One vector is turned by the same rotation once a step. Each row is the vector after some number of steps, and that number follows the row.
The counts run from 0 to 150.
[114 194 118 100  86  76 113 126 107 184 100 105 130 118 131 116 130 111
 107  90 124 152 159 135 135 151 122 122 147 133 150 110  89  78 137 125
 141 106 103 147 132 119 128 129 119 122 133 139 140 104  99 104 131 107
 127  99 135 203  71] : 6
[141 131 101 111 133  87 145 116 132 136 122 108 106 110 146  76 106 127
  89 134 139 141 153 158  93 135 144 148 146  86 133 111 108  99 119 114
 154 111 157 118 125 142 132 153 182 133  96 149 132 111 135 125 139 150
 170 127  97 204  65] : 125
[145 133 120 137 130  92 127 122 111 140 100 119  94 122 136  68 107 137
 114 132 133 130 169 145  86 118 168 173 123 105 136 105  87 110 126 167
 163  83 146 113 144 124 134 146 147 161 114 137 141 113 126 132 141 152
 144 108  93 198  75] : 122
[116 165 109 110 148  91 121 150 118 123  92  98 112 115 162 113 138 108
  92 104 130 156 179 132 110 155 135 131 138 132 125  81 128  97 117 103
 151 125 130 103 108 150 120 109 158 132 136 129 124 102  77 116 110 140
 127  98  98 215  91] : 22
[105 158 107 103 103  84  78 117 138 157  83 124 120 119 103  85  93 136
 107 108 156 134 144 136 174 127 128 138 149 135 134 138  92  87 130 144
 124  77 113 128 158 115 123 172 136 133 134 162 111 112 125 109 142 130
 120 127 108 187  58] : 136
[136 120 112 120 136  99  86  92 142 133  98 126 118 128 143  87  96 153
  75 124 131 148 174 109 164 136 162 134 155 122 115 110 113 120 100 152
 131  87 150 115 139 118 128 153 176 167 106 139 139  99 129 138 156 113
 130 139  85 205  82] : 49
[136 164  99 133 137 115 112 136 127 129  82 124  72 117 132  75 120 134
 109 121 146 124 166 136 126 126 163 153 132 116 136  79 136 120 127 139
 165  84 121 107 145 134 122 136 121 166 155 136 127 102 104 106 142 132
 135  76  91 204  84] : 16
[114 160 115 113 153  97 120 151 122 128 102  92 105 120 152  90 135 107
 101 109 129 136 190 147  98 146 135 147 133 133 126  76 131 106 121 121
 159 115 131 106 118 152 114 117 134 129 147 122 126 104  83 119 117 143
 118  84 106 226  89] : 21
[102 182 108 100  93  92 101 113 118 174  82 117 114 129 112  83 113 145
 109  86 147 130 159 135 172 136 132 142 163 138 137 116 103 104 130 163
 140  89  91 125 147 114 145 141 113 149 153 143 127 103 109 115 144 126
 123 103 101 179  72] : 10
[ 97 157 114 103 119  72 133 128 121 152 110 108 113 122 130 108 121 135
 104 105 136 141 165 135  94 144 112 155 141 107 142 137 103  85 108 113
 148 102 130 120 107 126 144 131 205 125 111 144 115 116 102 118 141 174
 158 157  96 189  69] : 59
[144 157  92 125 123  92 114 124 137 139  90 119 115  96 125  85 108 126
  86 129 140 157 123 149 162 135 148 130 164 100 146 114  89  91 125 104
 142 102 146 124 154 119 111 180 151 124 109 173 135 103 140 114 136 120
 146 102 103 194  59] : 69
[109 158 106 102 156 101 132 143 131 128 109 101  99 120 143  65 128 120
 102 113 144 124 186 146 108 146 122 144 143 127 125  79 143 114 124 120
 155 119 151 105 120 162 120 128 134 125 156 141 115 104  93 123 130 145
 125  90 100 225  82] : 20
[114 149 135 133 114  90 106 110 106 151  83 115 123 141 128  91 105 150
 101  91 115 137 188 103 122 123 153 162 140 130 139 121  82 110 113 184
 141  66 123 119 138 106 146 130 143 166 125 125 145 107 108 145 144 140
 121 128  99 181  89] : 117
[132 132 122 129 137  92 110 106 127 125  99 126  79 125 144 105 117 126
  93 134 110 154 179 109 110 126 167 133 125 114 146  97 113 111 117 121
 160  87 154 117 117 126 111 150 196 162  96 135 134 103 120 116 162 116
 140 136  96 206  79] : 53
[143 136 106 138 122  95  68 110 126 141  80 119 124 129 158 115 112 140
  86 114 123 153 177 109 145 145 181 143 143 133 122 111  94 109  91 169
 128  79 113 126 144 120 121 116 140 170 111 128 154 103 101 142 135 119
 131 114 101 210  99] : 47
[140 155  91 108 158 115 116 124 137 129  66 126 110 124 139  95 122 142
  78 115 162 135 146 122 164 140 145 144 140 117 115 102 142  98 111 131
 147 115 127 106 123 103 138 125 155 180 141 137 120 112 109  98 145 151
 115 141  73 202  65] : 84
[ 96 181  98 112 136 112 145 141 127 159  97 106 105 127 124  83 128 137
  91  93 129 127 174 133 122 145 102 144 180 112 141  96 148 104 122 111
 146 112 140 113 118 145 148 135 125 124 154 140 117  96  94 118 152 144
 141 107 100 216  76] : 146
[ 92 184 104 106  97  97 109 145 119 167  73 123  90 126 140 145 139 129
  91  86 129 150 157 126 146 148 138 128 158 133 141  98 129 101 130 123
 144 100  95 115 133 135 140 117 145 144 141 109 117  99  83 113 137 111
 146 134  91 205  75] : 78
[128 163  94 111 123 110 107 112 135 140  67 136  83 116 132  97 112 146
  92 100 157 136 137 129 177 138 159 143 162 124 143 105 132 106 119 134
 154  87 108  97 147 115 140 144 148 169 140 149 125  99 117 104 148 130
 141 114  75 173  76] : 13
[144 132 106 126 128 104  76 102 139 132  84 127 124 122 159 114 108 146
  70 123 123 158 167 107 160 144 178 135 154 126 122 109 103 109  94 150
 127  89 125 122 139 114 124 136 167 175 105 133 143  98 109 138 146 116
 131 137  90 202  89] : 48
[134 160 110 126 121 121 133 114 127 137 114 120  96 105 107  88  69 108
 113  83 133 105 195 140 120 146 135 149 151  91 141 109  95 107 128 123
 143  88 174 137 138 140 110 165 114 156 121 178 128 137 122 111 130 130
 117 126  87 184  71] : 35
[ 93 163 122  90 117  74 126 122 124 130 107 109 132 113 125 108  91  97
 107  62 147 138 188 148 141 167 120 144 170 128 133 118  89  98 128 122
 140 104 150 107 104 153 134 143 165 123 131 161 127 124  97 138 106 146
 127 126  77 162  88] : 95
[108 158 127 121 123  91 103 109 122 154  87 110 127 137 135 135 116 142
  85  78  99 157 188  86 138 144 134 134 164 129 144 120 106 108  95 138
 135  88 131 127 110 108 138 126 175 156 107 134 146 100  91 134 145 123
 136 150 103 193  92] : 114
[117 165 110 121 103  91  79 129 126 155  78 129 103 120 106  82 100 128
 115 114 152 134 149 133 158 123 138 150 131 133 143 123  88  90 135 151
 137  67 109 132 170 113 111 163 119 143 141 154 117 115 123 108 140 118
 107 117 115 200  63] : 137
[134 133 125 135 137  93 102 109 115 134 103 124  80 126 149  96 111 124
 103 136 111 148 190 110  99 121 176 142 117 122 135  95  96 121 122 144
 164  70 143 117 133 123 111 143 171 168 105 128 141 107 123 123 151 109
 124 115 108 215  86] : 52
[ 96 148 117  91 151  85 126 131 132 132  95 102 142 124 141 101 120 115
  86  92 142 150 181 134 141 157 109 134 160 143 107 109 124  97 116 113
 132 121 150 104 102 153 127 125 169 115 135 138 110 114  84 124 115 153
 109 130  90 207  81] : 24
[137 129 119 131 135  95 132 112 117 142  99 122 104 131 129  57  92 154
 101 120 140 126 169 138 110 108 156 171 138  98 128 122  97 114 116 163
 153  83 151 110 144 117 151 155 158 166 113 145 133 112 134 136 153 158
 143 127  86 193  68] : 121
[122 185  99 131 136 119 139 154 126 149  84 116  70 120 132 114 143 121
  94 101 119 143 158 125 125 139 138 137 160 104 161  85 140  99 129  89
 162 101 127 114 134 131 125 132 145 140 139 142 129  97  90  91 146 129
 156 101 100 207  83] : 144
[ 93 163 120 101 114  72 127 131 125 160 109 103 125 130 124  82 111 137
 108  99 139 132 174 140  92 145 102 161 142 113 139 148  92  88 113 133
 135 100 127 121 113 129 148 132 175 118 126 148 119 116 107 133 135 177
 145 149 100 197  67] : 60
[127 151 129 142 119  95 110 119 105 142  74 119 108 133 140 113 107 149
  96 101 121 150 169 101 119 126 176 164 136 121 139 121  83 110 107 171
 151  71 117 108 138 103 145 131 168 177 115 123 152 105 107 136 140 142
 129 129  86 177  90] : 118
[130 128 126 129 130  96  95 102 123 134 106 113 100 132 140  70  98 136
 101 129 112 134 197 117 112 113 166 151 124 125 130  98  96 124 116 163
 149  69 150 116 146 120 111 157 148 166 117 133 137 112 124 130 159 112
 114 119 106 219  80] : 51
[125 168 104 125 109  95 113 137 123 158 104 109 107 104 114  59 114 111
 108 119 128 144 152 153 142 128 145 129 157 109 150 102  88  98 148 123
 148  93 145 134 167 138 107 176 108 118 131 155 130 115 138 116 142 102
 137  78 119 211  65] : 71
[117 149 108 105 129 109 107 102 143 153 120 104 126 125 135 110 113 130
  78  93  99 138 196 104 128 165 109 121 176 110 132 103 121 103 101 111
 125 102 165 150 114 133 118 143 146 132 112 159 134 112 111 123 155 116
 129 141 115 225  87] : 110
[104 159 115 115 115  75 127 132 115 147 103 106 105 126 146 126 128 120
 103 109 114 156 173 118  74 149 129 153 129 114 154 125  96  90 111 112
 159  96 130 119 106 128 134 125 202 130 103 137 131 110  99 111 140 155
 160 147  97 196  76] : 58
[108 165 101 100 119 107 105 138 122 170  70 118 110 134 134  94 123 150
 101  97 156 114 170 134 143 129 129 151 141 139 115 107 130 110 125 163
 135  99 109 112 141 124 140 118 112 158 163 120 107 112  93 114 143 143
 111 132  88 216  68] : 81
[112 159  96 114 103  92 100 124 137 123  79 132 115 102 137 138  76 119
 100  78 152 137 163 146 149 166 157 154 158 123 120 125  89  97 109 133
 126  93 123 111 136 143 117 136 157 152 116 157 124 134  97 129  99 139
 139 146  47 159  90] : 99
[133 169 100 131  98 102 100 132 126 157  96 105 127 115 157 139 124 127
  89  76 113 141 189 120 111 180 143 141 173 107 137 108 101 106  86 140
 124  99 118 143 127 132 126 102 124 147 118 144 160 110  84 138 116 127
 152 108 101 200 100] : 42
